(in the rows, 128 means zero)
A single turn carries every row of the set below to another of its rows. Some are shown first; where does it send the rows asked next?
P: [114 142 128 141 122 131 111 108 154 149 133 119 150 110 139 112 101 106
 115 122 145 140 129 113 131 123 129 135 115 146 113  98 100 132 180]
A: [104 107 120 116 147 118 164 114 111  88 120 125 128 105 108 135 118 129
 133 135 127 116 114 120 136  82 164 110 152 132 139 137 157 111 119]
S: [141 111 113 161 143 172 134 132 136 130 159 135  95 112 134 100 105 137
 113 139 115 119 121 134 108 128 104 127 133 108 135 131 130 143 180]
B: [136 129 123 158 118 152 104 141 130 138 147  85 126 146 123 144 134  96
 133 100  99 148  98 130 136 108 116 114 123 125 148 129 108 150 131]
W: [145 119 108 120 135 139 168 164 141 135 146  94 144 124 137 108 137 114
 117 124 119  97 132 120 126 166 105 114 138 133 125 119  98 164 146]
L: [143 114 124  89 140 139 149 129 116 129 156 147 115 157 142 138 145 147
 117 137 134 129 163 128 124 125 120 126 130 135  87 142 163 131 118]
Z: [135 131 132 145 103  91 120 156 117 105 146 110 147 194 112 124 119 138
 123 147 102 110 135 123 116 138 152 138 113 104 134 144 131 143 120]
X: [102 118 154 139 120  68 137  89 127 119 110 127 133 124 122 118 119 130
 146 140 130 143 133 131 150 122 132 151 172 125 138 145 111 152 133]
Y: [118 103 113 110 169 137 148 125 111  86 111 129 111  95  91 119  95 120
 115 114 121 125 128 110 104 101 150 127 152 132 126 149 144 118 137]
V: [138 132 111 125 126 144 154 164 138 133 135 104 152 109 163 117 148 110
 109 133 126 113 122 101 138 149 104 116 136 141 119 100 114 152 141]
R: [116 129 149 131 137  61 128  94 137 105 113 126 129 107 120 134 121 120
 124 136 139 131 125 137 125 115 129 155 164 108 147 151 102 150 150]
K: [138 141 138 121 106  93 111 133 102  97 153 144 153 180 121 116 120 135
 121 152 112 114 142 138 117 126 145 142 103  99 135 134 135 129 117]
C: [118 123 112  88 131 138 134 126 113 121 139 148 108 157 131 156 137 143
 116 120 136 149 161 105 126 126 145 125 124 134  99 152 165 132 118]
U: [150 118 118  79 123 153 133 146 124 125 136 144 130 147 127 129 134 148
 108 117 136 109 172 135 131 112 127 121 135 129  92 147 155 138 109]
G: [125 127 142 147 113  75 135 107 132  96 111 138 133 130 124 124 116 128
 144 152 114 138 135 105 130 132 135 168 181 132 138 160 121 146 124]
E: [106 105 114 125 156 133 162 118 110  87 109 121 100 113 104 115  98 124
 122 137 130 137 126 112 122  99 160 114 136 133 141 140 158  98 137]
F: [121 135 135 142 127 138 124 113 173 156 118 110 130 122 131 106  94 110
 127 117 162 146 134 130 124 114 127 116 115 127 120 120 101 117 176]
M: [130 106 118 154 119 140 113 133 142 146 127  71 133 147 117 111 127 103
 131  87 114 139 102 134 148 117 106 116 125 116 136 141 110 156 122]
H: [139 150 126 143  97  93 109 156 141 110 124 115 138 180 123 136 122 144
 108 132 112 110 140 137 124 132 143 139 116  87 146 156 133 140 121]
N: [146 121 120 161 119 181 131 129 116 134 150 137 103 108 128 105 106 115
 117 132  96 128 122 124 111 117 110 122 145 123 160 118 131 142 168]

K turns into G
S turns into W
U turns into H
Now find these:
E turns into L
P turns into N

A single turn carries every row of the set below to another of its rows. Some are shown first; where does it send the rows asked next?
Nozi: [ 89 129 165 162 140 116 135 192  96 101  59 112 132 144 148  90 134 147
 130 148 105]
vib: [142 132 141 162 138 115 133 165 104 127 115 142 159  73 133 124 146 129
 120 157 126]
nar: [ 69 132 151 172 176 176 131 141 151 112  66 141 149 131 134 113 114 143
 110 163 131]
lugaf: [ 77 134 123 152 155 114 139 173 113 136  65 160 118 105 132 120 160 140
  97 165 113]
vab: [ 78 115 154 186 185 162 140 166 130  82  92 122 118 141 138 107 113 152
  86 170 118]
Tobi: [103 126 158 168 128 114 149 186 151 115  75 126 122 127 125 115  97 158
 107 178 116]
duzat: [136 120 146 155 167 183 126 150 109 114 103 142 124  67 130 126 138 143
 101 163 140]
fur: [111  94 149 150 161 149 145 153 100 138 118 173 130 142 131 146 124 142
 106 122 121]
vamot: [ 93 126 150 170 145 160 134 165  87 114 123 134 100 118 157 118 144 129
 129 103 134]
Nafu: [ 92 132 128 150 164 121 117 164  93 112  89 148 107 123 135  99 127 199
 120 176 133]
muga: [142 121 139 157 167 142 156 179 136 122  96 151 146 126 174 122 144 123
 114 120 107]
kug: [ 82 140 153 171 172 156 130 165 142 102  60 128 126 166 138 106 143 173
 105 153 139]
Badit: [ 82 145 174 168 142 144 118 139 119  98 114 112 143 133 160 111  97 158
 147 182 116]
buzis: [133 146 154 181 159 166 125 144 117  74 110 137 140 147 136 143 129 142
 158 156 115]
Fonen: [132 131 151 181 134 150 131 169 131 119  77 121 122 113 116 149  98 146
  92 123 140]
sopi: [122 129 170 169 129 134 126 144 128  93  64 160 154 116 118 138 160 158
 123 124 117]
gev: [142 132 160 169 163 164 115 168  66 100  88 139 117 136 154 125 139 184
 107 162 119]
Tudi: [ 74 105 168 164 176 167 143 147 129  82  76 137 136 137 142 110 162 153
 108 179 145]
menit: [138 155 156 171 120 116 125 164  96 132 104 120 154 124 122 136 104 122
 128 147 129]
Taful: [134 141 177 182 154 137 162 149  98 135  77 150 119 146 153 120 145 106
 122 147 128]
batop: [145 125 148 151 134 114 124 188  75 125 120 133 139 123 131 135 123 154
 101 160 119]
zuk: [ 93  97 151 164 168 147 127 186 110 129 114 100 147 129 159 113  85 162
 115 150 120]
Kolez: [107 124 169 165 177 128 144 135 154 136 109 107 169 136 133 130 124 131
 120 165 144]
demak: [ 77 131 153 164 183 123 128 116 100 111 127 136 126 116 127 122 165 137
 120 174 132]
resat: [131 126 183 150 176 144 131 132  91 107 103 130 135 128 138  84 132 128
 121 109 123]
Lodem: [129 135 140 152 138 136 123 168  89 109 145 122 144 117 133 135 138 130
 153 161 142]
fos: [ 97 137 151 172 154  85 137 119 125  83  75 141 151 113 140 113 150 156
 119 167 137]
Vivi: [ 72 118 152 200 180 149 131 149 124 108  64 149 133 115 149 108 137 170
  80 160 132]
mozab: [ 91 117 139 135 153 143 133 146 143 117 111 122 143  93 161 139 129 154
 103 189 156]
nuvir: [130 149 161 144 128 107 113 161  86 120 105 139 157 113 122 111 160 155
 135 137 122]

Tobi turns into Nafu
Taful turns into fur
Now find these:
Vivi turns into Tudi
Nozi turns into lugaf
Lodem turns into menit
buzis turns into Fonen

A single turn carries every row of the set below to another of its rows. Some are shown first; where does it send the rows asked next?
sot: [144  96 102  95 136 156 135 100 100 118 147 145 109 113 144 156 101 114
 104 136 127 144 116 128 134 192]
mok: [170 129 140 152 119 129 137 151 134 114 123 164 159 101 104 141 140 136
 129 129  96 137 160 134 106 160]
bir: [163  69  93 110 122 160 137  99 132 133 148 166 121 101 149 164 102 142
 124 136 136 154 145 123 121 173]
pape: [153 133 116 133  98 107 138 108 123 128 121 130 140 111 109 160 127  94
 147 129 123 108 140 133 138 148]
gafe: [141 133 133 113 123 147 150 150 104 119 114 143 142 104 121 116 151 120
 127 127  95  95 146 129 113 179]
zese: [163 121 105 100 132 156 145 118 133 134 162 156 137 110 154 174 113 122
  96 124 146 157 154 139 131 173]
makop: [129 160 115 135 121 108 110 150 129  90 120 123 130  97 149 155 127 146
 111 133 127 165 100 114 131 143]
vud: [154  95 102 129 102 131 157 140 119 127  85 150 128 103 112 157 134 122
 148 133 114  95 141 115 102 154]
zatos: [120 120 134 110  88 160 110 127 128 114 130 141 111  93 160 130 162 167
 153 159 117 142 105  98 119 160]
kod: [130 133 103 123 100 147 104 151 130 126 118 161  98  98 137 155 142 142
 135 158 131 155 148  69 102 117]
puse: [153 110 121 150  72 132 118 135 136 118 151 158 130 102 115 125 126 112
 144 149 106 112 164 126 122 164]
pok: [146  92  76 101  94 157 127  81 146 114 133 149 106  94 149 158 152 112
 144 134  97 140 155 132 123 173]
Sar: [154  91 107 107 111 112 127 117 104 105 145 177 136  98 149 168 136 146
 155 110 127 139  95 149 101 122]
repe: [138 150 115 125 136 115 153 144  83 103 156 144 100 107 138 161 141 149
 105 140  88 146 130 132 124 117]
Detul: [134 132  90 128 119 140 103 150 132 116 127 165 121 111 130 157 135 143
 143 147 144 155 155  93 104  92]
lapu: [146 141 102 108 122 140 113 152 118  93 111 161 144 138 132 174 154 142
 152 133 138 149  86 134 110 144]
Vog: [149  95 102 114 115 173 151 147 119 136 158 145 101 104 157 159 109 137
  86 145 121 144 156 131 127 186]
lupa: [121 111 129 121  92 168 128 143 128  93 129 142 109 109 144 143 159 177
 153 169 120 141 112 109 100 134]
tesob: [127 103 124 104 115 130 136 128  83  88 151 161  81  88 148 138 131 139
 141 151  99 125 103 125  96 139]
mavar: [123 123  78 108 110 145  94 139 107 138 134 143 126 130 156 128 154 153
 156 148 122 116 118 118 156 136]
pesam: [136 125  97  91  86 135 128 126 101 133 181 169 143 112 161 148 156 134
 139 108 124 126 134 140 135 124]
sofak: [134 107  80 104 120 139 137  96 117  94 109 121 124  96 132 168 142 107
 112 102  93 145 121 143 120 177]
redop: [136  89 103 113 121 169 128 132 116 106 107 142 100  86 122 169 147 116
 103 122  85 157 153 131  76 160]
Zed: [126 147  88 110 113 132  98 146 115 150 124 131 132 113 168 140 157 152
 132 136 119 133 118 111 165 147]
delez: [112 161 110 131 120 124 120 158 123  86 142 116 133 103 149 135 130 150
 112 139 130 146 124 126 138 129]
Sege: [137 116 104 120 120 160 113 138 124 133 142 126 105  86 151 150 151 115
  99 129  73 147 170 159 123 171]
vumo: [155 138  99 109 110 135 105 157 137 108 104 179 137 117 144 173 152 143
 147 127 140 158  98 105 102 148]
Turop: [172 127  81 122 117 138 114 126 158 114 137 161 121  95 144 180 143 100
 123 119 104 161 169 159 113 161]
Sog: [149 123  73 123  88 134 144 169 107 121 167 185 113 111 143 156 145 146
 113 132 108 143 160 114 109 110]
Ralik: [160  97 117 118 140 163 155 122 105 127 132 150 103 115 126 189 111 137
  95 141 121 165 136 127 109 172]

bir turns into Vog
pesam turns into repe
Now find these:
makop turns into vumo
pape turns into mok
mavar turns into delez
redop turns into pok

A single turn carries every row of the set below to another of its rows. Some are shown first; where does it send the rows asked next?
fetu: [161 143 142 140 128 127 107 126 107 129  95 112  71]
Mes: [130 133 147 125 173 141 130 119 124 114  96 138 105]
Sepo: [151 133 140  86 140 121 105 130 158 148 111 112 109]
Lige: [151 110 139 138 142 106  99 136 146 151 154 117 121]
dotub: [142 159 152 135 129 147 137 128 126 122  78 107 106]
Zil: [160 139 124 131 147 111 109 144 132 130  91 111 169]
Refa: [103 133  99 127 131 137 130 124  89 131 108 137 126]
Fuvun: [182 123 130 118 110 144 155 132 118 145 136 109 109]
Purod: [134 102 125 134 118 149 120 147 124 117  96 149 152]
nifo: [136 135 118 123 127 116 127 129 126 146 138 163 159]
Rafo: [152 105 132 127 111 145 107 100 136 103 110 115  96]
lota: [152  76 122 121 133 107 140 128 124 123 120 129 115]
Zuked: [124 137 180 109 134 122 104 126 145 128 124 125 122]
lekul: [157 127 144 119 128 148 105 111 121 169 125  92 149]
rosad: [107 103 116 125 139 124 121 100 100 148 133 107 126]
kire: [148 121 133 156 119 120 123 122  75 117 100 128 143]
lavit: [139 137 153 114 143 123 100 152 161 148 116 131 115]
gid: [128 123 161  98 138 144 120 102 145 117 127 127 115]
migit: [121 144 118 121 123 152 128 103  94 134 100 156 125]
Lof: [131 138 173 119 163 137  96 121 111 120 112 133 105]
diso: [148 139 106 139 116 105  98 156 107 108 102 146 111]
kuv: [177 127 106 153 119 121 107 133  88 142 102 119 136]
motug: [164 120 116 134 127 131  87 133 146 113 120 146  88]
Pov: [151 106 100 121 120 114 102 122 119 158 136 154 139]
lotos: [133 146 110 126 137 126 114 151 116 129 107  94 166]
Bebim: [144 149 140 117 147 120 137 148 111 161 135 143 152]
sobeg: [112 158 146 120 146 106  99 147 105 130 109 145 138]
timit: [149 176 158 133 132 136 112 131  96 129 136 110 126]
Kitav: [160 123 109 117 126 135 145 145 110 139 151  92 119]
vetek: [175 149 120 138 109 131  94 155 137 128 141 119 137]
belud: [165 166 107 119 141 112 150 125 107 125 104 127 120]
kiv: [140 127 123 118 143 137 110 125 111 156 137  77 146]
dul: [146 138 132 142 128 124 107 140 176 121 119 143 115]
visev: [131 110 133 157 100 125 118 129  97 126 118 142  87]
Nedo: [144 130 167 121 130 112 149 132  94 148 138 121 145]
geva: [162 131 131 135  99 124 101 117 134 111 113 121  82]
goge: [140 163  97 122 128 126 145 141  98 121 120 111 130]
ludev: [169 126 140 110 131 125 118 125 120 126  89  91  86]
Tufup: [153 128 148 148 145 110 122 115  93 141 141 103  90]
fem: [103 110 149 133 124 124 101 134 129 152 130 148 126]
dala: [136 154 164 153 136 132 117 111 113 113 101 121  95]
lagu: [149 116 107 138 153 137 100 118 151 114  92 140 105]
lobud: [144 102 156 130 135 121 133 131  67 135 120 127 132]
dinoz: [125  80 113 131 127 122 141 138 116 125 141 109 123]
bet: [111 104 106 133 130 136 121 159 115 121 105 132 149]
gil: [124 104 129 115 146 109 112  82 105 150 116 122 124]
zol: [168 118 106 141  99 109 106 115 115 155 129 117 137]
fom: [142 153 122 131 122 140 115 131 171 138  92 123 123]

Kitav turns into rosad
geva turns into Lof
Now find these:
timit turns into Lige
nifo turns into kuv
lota turns into migit
Sepo turns into Rafo

